a = array([-0.8,  0.9,  0.3, -1.5, -0.7])
a[-5] = -0.8
a[3] = -1.5
a[-3] = 0.3

X = [ 6.99  4.31 -6.42 -2.61 -3.35 -1.59 -4.67]
X[0] => 6.99
X[1] => 4.31
X[5] => -1.59
X[4] => -3.35

M =
[[ 5.95 -6.90  1.77 -1.55  1.35 -6.47  2.66 -6.55 -5.86  4.59]
 [ 6.16 -7.09  1.86 -5.69  3.17 -1.36  1.45 -4.57 -2.37  5.97]]
Rows and columns are counted from 0.
row 0 col 0	5.95
row 0 col 1	-6.90
row 1 col 8	-2.37
row 1 col 4	3.17
row 1 col 9	5.97
row 1 col 1	-7.09
row 0 col 2	1.77
row 0 col 8	-5.86
row 1 col 0	6.16
row 1 col 2	1.86
row 0 col 4	1.35
row 0 col 5	-6.47

data =
[[ 0.21 -0.05  0.11  1.07 -0.07 -0.13  2.12 -1.37 -0.62 -3.68 -0.93  1.81]
 [ 0.28  0.51  0.18 -0.57  0.33  0.11 -2.35 -0.89 -2.58  2.39  0.65 -2.20]
 [-3.14 -1.03 -0.16 -2.74  0.40  0.38  0.20  2.31 -0.02 -1.16  0.80  0.52]
 [-0.42 -0.61 -0.59  0.32 -0.56  0.06 -1.17  2.21  2.42  2.03  1.14 -0.82]
 [ 1.10  0.25  0.07  1.30 -0.21 -0.20  1.15 -0.95  0.54 -1.14 -0.75  0.90]
 [-2.48 -0.64  0.12 -0.19  0.52  0.29  0.92 -2.81 -6.92 -7.12  0.24  0.89]
 [ 0.80  0.70  0.40 -0.21  0.38 -0.04 -0.61 -1.56 -1.97  0.75 -0.37 -0.74]
 [ 1.69  0.67  0.23  0.37 -0.05 -0.22  0.29 -0.06  2.08  2.14 -0.78  0.08]
 [ 1.54  0.84  0.32 -0.15  0.16 -0.13 -0.82 -0.39  0.67  3.08 -0.42
  -0.93]]
Indices start at 0.
(0, 0) -> 0.21
(6, 7) -> -1.56
(1, 1) -> 0.51
(8, 0) -> 1.54
(3, 6) -> -1.17
(1, 6) -> -2.35
(3, 5) -> 0.06
(5, 9) -> -7.12
(5, 10) -> 0.24
(5, 5) -> 0.29
(7, 3) -> 0.37
(7, 9) -> 2.14
(6, 4) -> 0.38
(5, 6) -> 0.92
(0, 1) -> -0.05
(5, 11) -> 0.89
(3, 0) -> -0.42
(7, 0) -> 1.69
(3, 1) -> -0.61
(1, 9) -> 2.39
(2, 11) -> 0.52
(1, 0) -> 0.28
(3, 10) -> 1.14
(7, 11) -> 0.08
(4, 10) -> -0.75
(4, 2) -> 0.07
(4, 4) -> -0.21
(1, 10) -> 0.65
(3, 2) -> -0.59
(8, 7) -> -0.39
(7, 5) -> -0.22

grid =
47,31,36,46,35,62,34,45,59,44,57,61,37
47,48,45,31,42,52,44,54,52,38,54,44,28
31,39,45,45,30,33,34,39,43,24,35,28,52
31,53,28,38,30,34,48,15,37,45,30,45,46
76,58,39,71,43,42,35,30,43,38,36,46,49
grid[-5,0] = 47
grid[-1,5] = 42
grid[2,11] = 28
grid[-1,-11] = 39
grid[-3,1] = 39
grid[0,-6] = 45
grid[-4,6] = 44
grid[-5,10] = 57
grid[-1,-4] = 38
grid[-3,7] = 39
grid[:, -9] = [35, 42, 30, 30, 43]
grid[:, -7] = [34, 44, 34, 48, 35]
grid[:, -2] = [61, 44, 28, 45, 46]
grid[-1,-9] = 43
grid[3,12] = 46
grid[4,8] = 43
grid[-2] = [31, 53, 28, 38, 30, 34, 48, 15, 37, 45, 30, 45, 46]
grid[0,-1] = 37
grid[:, -8] = [62, 52, 33, 34, 42]
grid[-2,-2] = 45
grid[-2,-5] = 37

W = array([-0.61,  4.48,  5.66,  1.50])
W[0]	-0.61
W[3]	1.50
